In the rows, 128 means zero.
The rows below fall into families. The same turns and mirrors carry the whole set onto itself and the rows of a family onto each other. For each named row, which other rows are in its family? Write them in the order they are listed.
These 15 rows form 5 families of 3 rows each.
peke: [114 138 164 119  99 133 114 131  87 173 129 137 126 108 156 146 141 152
 111 120 156 132 123 127 140]
gif: [118 131 156 134 102 149 121 117  86 155 123 141 124  79 131 164 132 151
 114 114 142 137 116 143 121]
gotib: [115 104 130 134 109 119 147 138 104 121 106 121 123 183 135 143 154 104
 132 106 140 139 155  97 134]
disu: [120 100 115 123  93 136 156 116 113 133 128 120 120 177 127 146 146 118
 136 113 128 142 168 111 130]
gaki: [129 142 144 147  85 129 135 109 129 114 103 101 147  85 129 108 118  94
 131 115 120 113 120  74 126]
dum: [119 144 153 140 104 122 109 121 107 183 121 127 116  93 145 138 131 138
 104 115 156 134 115 145 132]
ludi: [ 98 161 143 121 104 143 124 119 102 162 118 138 135  93 141 145 125 151
 102 137 147 134 127 117 127]
veten: [157 118 147 166  95 120 113 111 115 122 104 106 132  92 131 104 143  85
 151  99 123 120 138  84 122]
Dupi: [150 122 168 146  80 117 123 117 116 127 113  94 136  94 144 106 134  92
 143  96 127 108 112  83 138]
zapo: [124 136 149 115  82 145 126 104 108 184 148 124 121 103 145 144 132 153
 119 123 139 132 131 137 135]
Sevag: [105  94 116 138 104 126 143 142 100 122 109 143 119 164 117 139 142 113
 115  96 146 148 158 119 137]
venop: [147 117 151 163  91 125 137 104 118 112 101  93 127  86 119 131 124  89
 141  93 113 119 106 106 118]
seri: [ 95 128 110 133 112 130 157 127 118 113  98 124 130 166 123 144 134 109
 119 124 134 141 156  92 124]
nar: [119 107 120 148 122 131 151 121  98 115  99 126 116 161 118 170 150 112
 131 111 129 148 153 120 110]
Dal: [159 116 147 142  70 129 136  92 131 133 129  89 133 104 134 111 131  97
 152 103 112 113 132  91 129]

Same family as zapo: disu, Dal
Same family as Sevag: dum, veten
Same family as seri: gaki, ludi

The rows below fall into families. The same turns and mirrors carry the whole set onto itself and the rows of a family onto each other. For each named row, which other rows are in its family? Write them in the order they are listed.
These 32 rows form 4 families of 8 rows each.
lezo: [132  90 140 126 123 103 113 139 156 129 135 108  84 135 118 119 167 129
 171 107 146 142 111 131 107  51 163]
gudot: [163 114 127 107 111 139 138 119  90 109 138  75 118 129  89 107 101 103
 162  88 167 114 147 127 118  78 151]
bekod: [140 168 124 101 122 137 125 180 124 158 129 119 133 127  96 121 141  80
 147  99 141 153 116 147 106  80 133]
dadut: [151 105 144 117 110 102 103 150 152 134 130 120  84 129 108  93 157 142
 179  97 135 124 115 133 100  51 149]
Nemu: [126 147 137 106  95 126 115 156 132 137 139  98 106 136 148 125 168  85
 141 121 129 153  99 156  95  54 140]
luva: [158 113 104 110  92 110 125 155 125 122 148 118 106 119  90 122 146 132
 163 122 159 129 101  76  94  65 161]
kupu: [155 105 131 121 108 125 135 113  89  91 126  93 129 118  83 106 101  99
 157  87 156 117 139 145 132  80 147]
mobi: [126 103 121  95 112 127 150 127 103  85 142  93 104 128 124  94 127 111
 174 118 174 123 108  97 103  60 154]
Zoluf: [139 150 122 108 110 132 111 165 134 161 123 129 123 140  99 125 148  87
 153 100 143 164 119 159 127  59 122]
vimop: [173 103 125  95 106 143 133 116  77  94 134  85 117 119  83 106 114 102
 144 100 137 116 141 118 118  77 128]
Nilam: [152  91 107 115 121 107 131 140 137 115 134 105 109 130  88 126 144 122
 165 120 163 133 103  91 102  66 182]
dola: [134 145 138 147  94 150 139 138  83  94 133  97 129 112 108 132 106 101
 146 107 129 122 138 133 107 103 145]
geti: [105 148 134 127 113 140 131 162 106 114 115 148 131 117 112 108 127  91
 161  99 132 148 120 162 131  79 112]
nad: [127  94 120  94  92 117 138 129  83  82 151  91 103 131 123 101 132 120
 159  95 165 133 102 102 121  63 139]
Girag: [146 165 129  92 123 134 105 183 111 138 140 126 116 126  93 120 158  88
 135 112 129 159 114 136 124  75 114]
Viz: [141 138 128 149  95 137 138 144  93  99 118 125 144 108  91 133 108  94
 149 106 126 124 135 146 124 101 133]
Tig: [141 132 134 119  81 119 105 150 131 124 123 107 101 143 146 120 161 107
 145 116 109 146  87 146  93  54 131]
Neguk: [125 153 145 115 133 144 115 172  96 110 127 141 120 112  94  97 136 109
 152  99 117 134 133 139 131  97 109]
Rup: [159  96 126 101 126 106 127 157 126 107 137 105 104 117  99 117 152 133
 168 146 128 127 102  86  92  59 164]
sifig: [144 132 148  95 111 115 103 163 121 131 148 100  90 134 130 130 176  96
 135 122 119 161 102 146 112  56 121]
mufin: [132 149 130 144 100 129 132 163  81  85 131 115 138 113  99 135 104 122
 139 109 114 126 123 132 113  95 146]
maz: [105 154 153 124 134 140 139 164 101 114 124 128 123 104 109  99 123  98
 163  84 135 138 132 156 114  94 125]
lut: [164 152 118  96 107 125 117 173 125 152 118 113 128 136  89 127 136  86
 136  89 133 158 106 154 100  64 115]
vezik: [150 107 119 120 108 114 139 155 144 124 143 104 106 125 105 130 147 124
 171 137 155 118 112  92  77  66 170]
dar: [131  96 114 108 103 119 141 115  96  72 133  92 118 124 106 106 121 101
 159 116 169 130 100 106 118  63 166]
Peno: [147  93 123  80 120 121 137 126  93  81 135  93 107 115  96  90 128 116
 164 123 151 128 111  91 106  50 142]
suvo: [131 130 128 126  92 124 103 150 144 139 134 108  98 142 132 143 169 101
 145 123 129 163 104 143 109  48 144]
gesul: [108 149 143 112 130 122 132 173  98 102 120 135 125 109  99  95 122 108
 153  79 134 153 117 158 115  66 110]
Pufig: [163  97 153 105 131  97 108 158 140 131 139  96  85 133 113 123 170 128
 162 122 116 134 116 134 100  60 147]
geb: [166 110 130 114 111 120 127 132  84 108 141  83 123 139  85 115 105 125
 155  73 145 114 143 137 133  88 150]
lifu: [146 128 139 127 105 153 127 140  77  88 128 114 123 111 102 118 119 109
 140 107 105 113 138 128 121 105 117]
Puli: [144 107 151 116 120 107 114 146 158 144 142 100  86 132 123 108 165 119
 169 107 141 124 124 151  92  50 157]

Same family as nad: dadut, luva, Tig, mufin, lut, gesul, geb
Same family as Puli: gudot, bekod, Nemu, mobi, dola, maz, vezik
Same family as Zoluf: lezo, kupu, Nilam, geti, Viz, dar, suvo

The rows below fall into families. The same turns and mirrors carry the whole set onto itself and the rows of a family onto each other. For each named row, which other rows are in its family? Write them in the order they are listed.
These 18 rows form 3 families of 6 rows each.
Boso: [ 87 138 110 147 152 149 100  88 109 110 100 177 111 132 145 115 141 138
  80 123 167 114 136 121 136 171 144]
ror: [ 68 143 101 140 126 130  95  96  85  71 103 153 139 153 179  94 139 131
  92 110 118 131 173 146 126 173 137]
bag: [101 171 108 102 148 135 102 102 140 130 120 118 133 137 133 117  96 148
 109 134 140  97 158 130 168 177 143]
Doke: [ 83 181  84 143 122 124 113 107 109  86 117 127 150 162 185  90 107 134
 108 118 114 120 187 146 131 154 152]
Taso: [ 82 201 124 158 143 126 115  82 130 101 115 145 142 128 183 102 115 150
 108 100 118 109 148 134 142 155 159]
kog: [ 93 181  95 121 146 141  90 101 119 122 123 112 142 150 139 119 104 151
 125 112 105  84 145 145 173 165 141]
pap: [ 78 161 125 120 142 114  62 100 143 145 109 141 116 183 131 110 171 136
 103  78 137  67 170 144 122 167 115]
Bubu: [ 85 157 141 124 148 126  82 112 156 137 107 141  90 166 136 115 155 140
 107 102 165  78 177 138 123 185 109]
vab: [ 81 161 108 134 126 116  95 110  84  86 111 144 134 166 170  88 161  86
  72  84 149 119 175 137 113 172 139]
Dus: [ 90 177 123 135 133 113  96  89 109 132 119 156 128 166 139 115 166  91
  72  68 154  93 149 112 115 168 151]
lolov: [ 91 177  72 127 127 110  83 140 126 116 106 117 129 177 158  79 147 115
 111  84 152  87 201 162 133 148 120]
bizi: [ 85 148 113 106 118 107  65 129 108 103 109 132 129 179 149  83 170 112
  91  83 144  97 186 147 119 171 114]
bafed: [ 91 193  73 144 169 130  91 112 139 144 106 117 117 171 148 112 137 123
 121  80 149  63 171 161 155 150 129]
rulil: [ 87 187  84 139 165 138  98 115 147 144 115 123 101 146 135 113 120 115
 108 104 179  80 178 157 162 172 122]
lebov: [ 81 189 124 151 150 133 112  83 153 113 119 155 130 127 171  92 109 154
  89 134 153 111 157 135 138 156 154]
fatov: [ 69 150 113 153 139 134  88  75  95 103 102 180 129 123 150 113 152 136
  85  88 134 115 135 129 141 171 142]
dulo: [ 95 174 139 139 134 133 102 103 123 130 135 149 107 166 131 116 147  97
  70 109 174  95 149 113 112 178 144]
Zur: [ 91 160  61 118 119 126  86 129 110 106 110 114 143 169 151  95 115 142
 123 113 118 101 189 157 151 155 129]

Same family as Zur: ror, Doke, vab, lolov, bizi
Same family as fatov: Taso, kog, pap, Dus, bafed

The rows below fall into families. The same turns and mirrors carry the whole set onto itself and the rows of a family onto each other. For each named row, which other rows are in its family? Write them in the order they are listed.
These 32 rows form 4 families of 8 rows each.
zes: [123 100 129 165 142 123 105 155 138  99 154 155 137 136 146 109 121 144
 152 107  95 139  83]
Ledos: [184  77 177 138 143 122 129 120 159 125 100 162  95 156 131 138 134 163
 160 169 140 101 119]
togi: [172  97 192 126 158 130 131 115 159 126 124 162  80 169 144 126 148 156
 142 142 127 102 133]
Bire: [138 110 125 159 140 107 102 158 134 114 136 132 131 145 139  98 142 135
 173 116  97 151  78]
Nutu: [124 107 135 157 132 132 105 154 123  88 146 154 151 145 143 107 128 140
 168 110  98 129  93]
gevo: [186  78 176 135 156 126 131 114 164 133 110 154  92 157 119 143 130 155
 155 164 133 108 113]
luv: [163  89 194 137 155 129 132 127 160 126 106 179  78 145 143 144 139 155
 146 151 128 100 124]
zonod: [164  75 182 143 166 121 129 123 174 148 114 172  96 163 121 119 148 164
 144 163 131 113 114]
rov: [162  66 184 137 149 119 118 117 165 149 135 165  79 170 127 119 155 151
 178 158 119 116 116]
pibet: [166  91 189 134 157 126 132 121 164 135 121 164  71 155 136 141 141 154
 135 145 127 110 128]
fozul: [134 110 131 159 139 111 103 164 130 105 120 145 139 137 146 102 140 136
 184 122  96 139  74]
Bidab: [168  95 197 128 155 132 131 122 156 119 107 176  87 160 152 128 146 157
 152 149 128  93 127]
repar: [164  70 188 132 148 122 118 117 160 143 128 170  87 173 134 114 158 151
 188 161 120 106 118]
danif: [142  94 114 148 133 122 119 154 120 100 140 156 141 154 169 105 113 140
 164 107 108 129  84]
nor: [160  65 189 137 150 123 120 123 161 141 119 179  87 161 134 123 153 152
 191 164 119 105 111]
rek: [192  80 175 131 162 125 129 108 169 131 117 152  92 166 133 127 133 161
 153 161 132 107 111]
Ramop: [126 103 129 161 131 124 103 153 129  95 157 149 142 149 145 102 128 145
 156 106 101 136  95]
Lafon: [140  94 114 147 138 129 123 155 122 108 141 150 137 144 145 126 105 128
 162 106 102 138  82]
Pep: [165  82 189 135 156 129 131 123 159 138 105 172 109 174 119 118 154 160
 160 166 134 102 125]
zam: [133 107 127 164 141 107 103 165 136 113 127 140 131 132 139 108 137 135
 174 119  97 148  73]
Dogep: [158  62 185 141 151 119 120 124 167 150 126 175  78 157 128 127 149 151
 181 162 119 113 110]
Toge: [145 110 137 136 150 126 129 162 107 100 150 142 136 145 155 101 134 144
 144 101 106 140  92]
ruk: [166  79 183 139 155 121 129 122 165 143 117 167 101 177 121 113 155 167
 148 162 136 110 126]
dapoz: [138 114 130 154 138 111 102 159 128 106 129 136 140 149 146  94 145 135
 182 117  98 142  80]
siral: [142 108 141 140 148 128 129 169 104  92 134 156 144 135 164 104 133 147
 154 107 107 130  88]
zuve: [145  95 113 143 145 127 121 149 127 107 148 148 138 153 159 110 109 133
 159 102 102 136  79]
Nerif: [190  79 176 135 151 120 128 114 163 124 108 160  96 167 143 122 137 170
 158 165 139 100 116]
Pini: [123 103 135 162 143 133 106 158 131  93 143 161 145 132 142 114 121 138
 164 111  93 131  82]
lov: [137  91 115 151 126 124 121 161 114 101 131 157 141 145 155 122 110 135
 166 111 108 131  87]
morur: [136 101 137 148 147 124 130 175 109 100 132 158 135 120 154 119 127 146
 147 109 106 139  83]
vupu: [140 103 133 146 151 122 129 168 111 107 147 145 127 129 145 115 128 143
 136 103 104 148  88]
Lak: [162  78 190 139 168 130 131 125 168 141 103 178 106 161 119 125 147 158
 157 167 129 105 113]

Same family as Bire: rov, fozul, repar, nor, zam, Dogep, dapoz
Same family as pibet: togi, luv, Bidab, Toge, siral, morur, vupu

The rows below fall into families. The same turns and mirrors carry the whole set onto itself and the rows of a family onto each other. For each named row, which other rows are in its family? Write them in the order they are listed.
These 30 rows form 5 families of 6 rows each.
Dasor: [138 131 117 145 110 111 157 140 139]
geru: [114 152 129  93 126 121  93 141 126]
Kerun: [118 155 120  97 127 127  92 143 121]
koned: [136 129 106 153 115 115 153 148 137]
nefe: [134 129 120 152 110 109 154 148 136]
dere: [137 129 118 149 115 102 155 145 137]
zofi: [101 147 137 129 169 139 111 131 152]
satob: [115 155 122  94 128 135  95 136 124]
nek: [ 97 147 135 131 172 131 106 136 148]
bubup: [101 130 101 121 110 124 132 141  97]
pamez: [103 127  99 124 109 121 131 149 103]
Fozot: [153 157 131 125 133 127 118 137 161]
fasar: [ 84 120 122 153 150 116 148 140 127]
fugo: [ 96 129 110 116 106 120 132 140 101]
zelez: [114 155 132  93 130 123  96 133 124]
Keda: [ 98 126 113 124 104 117 131 148 101]
suriv: [140 132 109 150 115 115 154 141 134]
pozuv: [ 89 123 116 156 151 129 149 136 128]
laz: [ 85 120 126 156 143 121 148 144 128]
sav: [150 153 138 123 136 115 117 140 163]
zet: [101 128 108 120 108 110 132 146 100]
Zenud: [103 150 132 125 174 133 109 129 150]
zom: [ 95 146 142 126 168 128 109 134 151]
ribud: [ 85 121 125 152 148 123 152 135 133]
Sono: [118 155 119  93 135 128  95 134 125]
Femo: [150 158 141 120 135 115 118 133 158]
mifud: [ 88 120 112 156 148 126 145 143 128]
paliv: [154 156 130 130 139 119 118 140 160]
nit: [153 158 127 121 141 121 116 132 160]
Libo: [102 149 147 124 167 128 111 128 150]

Same family as zofi: dere, satob, Fozot, fasar, zet
Same family as suriv: geru, bubup, pozuv, sav, zom
Same family as Keda: nefe, laz, Zenud, Sono, nit
Same family as Libo: koned, pamez, zelez, Femo, mifud

The rows below fall into families. The same turns and mirrors carry the whole set onto itself and the rows of a family onto each other. For each named row, which other rows are in its family? Write them in the order they are listed.
These 35 rows form 7 families of 5 rows each.
vusob: [107 160 119 142 109 141 128 128 133 154 156 135 129  97 142  96  91 116
 136 131 110 130 127 104 126 129 121 124 161 126 135 118]
Zamid: [125 126 140 116 118 186 138  95 150 117 142 163 128 159 135 125 149 113
 123 146 113 115 117 119 129 118 147 128 162 148 132 108]
rutul: [125  86 149 136 123 103 115 141 148 147 125 126 122 168 113 118 171 140
 125 129 129 105 108 128  96 117 123 139 142 124 117 124]
Pozum: [121  90 147 126 131 104  92 142 149 139 157 137 130 151 101 115 173 116
 126 120 136 124 105 124  83 117 115 126 138 126 128 123]
duku: [116 124 123 129 111 175 153 107 132 112 155 167 128 154 128 108 165 120
 124 137 117 118 104 120 125 125 144 110 157 145 153 124]
Meso: [121 119 110 122 124 170 155 105 144 107 155 165 127 159 127 123 158 114
 129 137 109 102 111 121 124 110 132 104 158 138 155 117]
razud: [126 114 134 117 129 122 101 135 129 114 182 131  96 129 141 155 151 116
 130  86 115 160 134 122 149 115 114 143 128  91 126 134]
vaki: [138 135 137 127 183 124 128 123 178 156 130 142 120 125 119 141 111 146
 119 103 106 158 134 144 126 117 131 121 132 146 138 149]
fave: [122  90 149 135 123 104 103 137 142 141 144 137 130 157 118 112 186 123
 121 115 137 120  98 119  90 113 113 134 130 133 133 142]
tesud: [150 110 150 144 142 106 123 145 151 140 153 129 143 172 105 104 168 117
 139 120 118 111  98 131  99 100 126 120 149 109 122 129]
baga: [118 119 122 141 113 180 147  98 126  93 143 177 120 156 128 117 153 117
 127 146 104 132 112 122 125 124 128 126 145 135 135 127]
gopa: [134 162 113 138 191 137 124 123 146 134 145 126 112 139 136 128 120 142
 128 108 106 116 121 161 128 111 142 113 125 141 106 131]
bomi: [124 134 129 123 115 179 164  90 131 104 126 146 129 146 145 125 156 111
 119 135 116 140 105 114 131 136 126 111 143 142 131 117]
gak: [145 143 130 120 186 116 123 124 158 152 151 126 115 135 134 133 101 144
 119 123  91 135 136 145 127 122 156 124 127 147 136 135]
lavun: [125 129 134 123 152 126 112 157 136 108 170 139 111 136 152 153 163 113
 127 107 122 148 153 110 149 105 122 131  94 107 108 131]
gedu: [113 138 115 147 117 143 117 121 129 140 158 132 141  95 139 109  88 130
 158 144 124 140 138  97 127 123 108 116 149 124 117 133]
Sazim: [139 144 135 141 191 131 131 131 168 131 132 133 123 113 123 133 111 148
 131 102 109 143 131 145 127 120 150 118 104 122 119 135]
lod: [135 127 138 129 146 132 115 156 143 115 163 125 119 136 147 160 166 126
 125  96 113 146 148 100 138 117 117 133  91 107 111 147]
bugiz: [139  88 151 132 119 105 130 127 139 144 127 129 152 166 106 114 159 134
 129 120 142 120 110 139 103 138 103 132 132 144 131 127]
legiv: [117 109 128 125 142 132 108 148 139 128 144 129  95 133 133 158 172 127
 116  96 128 139 130 117 146 118 115 133  99  81 126 139]
Mupez: [110 134 135 144 115 127 122 115 146 134 151 137 137 100 157 108  75 130
 142 134 121 140 145 123 130 133 137 127 164 118 134 131]
zod: [136 134 127 136 181 129 136 133 150 143 121 151 117 131 127 127 106 150
 128 111  92 127 153 161 139 127 144 122 121 144 129 141]
Zaz: [110 141 125 138 115 172 134  84 137 117 142 154 132 169 147 102 148 115
 119 153 105 123 118 120 122 131 129 110 158 127 136 118]
pez: [111 133 133 147 108 134 120 131 156 153 145 122 120 103 138  90  90 125
 131 144 113 143 123  98 130 134 119 114 169 114 128 132]
rer: [133 126 138 147 104 127 122 139 153 138 177 124 127 117 144 101  73 111
 136 118 127 129 112 118 126 121 136 127 158 120 145 126]
Rog: [133 117 145 117 126 142 109 141 140 129 141 119 113 129 140 143 163 106
 121 105 129 144 150 100 157 139  93 123  99 102 114 135]
risa: [160 153 141 117 177 142 144 126 154 141 123 145 118 132 105 128 120 142
 126 122 112 146 141 155 136 136 133 126 109 143 123 141]
vuz: [146 149 126 127 173 122 122 120 161 154 148 132 122 118 122 137 104 146
 126 110  88 133 150 148 133 128 150 135 121 146 127 140]
Gudud: [131  93 147 135 117 120 118 139 133 139 144 146 139 185 102 104 164 128
 121 125 129 116  97 125 106 119 114 147 133 106 143 123]
gipiz: [120 105 141 142 108 105 109 136 132 163 146 140 125 171 111 117 165 127
 124 130 143 137 105 126  88 124 111 134 122 131 135 109]
Saro: [126 132 136 130 105 120 133 123 127 158 133 120 125  88 137 105  94 122
 142 148 138 142 124 112 136 136 121 132 154 122 126 133]
zuti: [130 106 135 124 147 142 121 161 123 136 146 136 122 138 151 154 166 113
 125 100 116 140 133  99 164 115 130 116  92 100 122 136]
zoso: [121 115 140 142 132 135 112 153 145 118 158 127 107 132 139 151 154 117
 116  95 107 163 137 100 148 135 116 130  87  98 112 121]
Gazag: [104 145 105 141 111 132 124 131 130 147 161 134 139 106 144 108  82 102
 126 135 110 140 118 104 125 122 113 125 159 122 138 126]
dapuf: [113 137 108 134 113 167 128  97 128 112 153 167 108 157 154 132 157  94
 126 131 107 121 118 144 114 123 125  97 149 123 145 138]

Same family as Saro: bomi, bugiz, Rog, risa
Same family as Zamid: vaki, gedu, gipiz, zuti
Same family as Meso: Pozum, gak, lavun, Gazag
Same family as baga: rutul, zod, pez, zoso

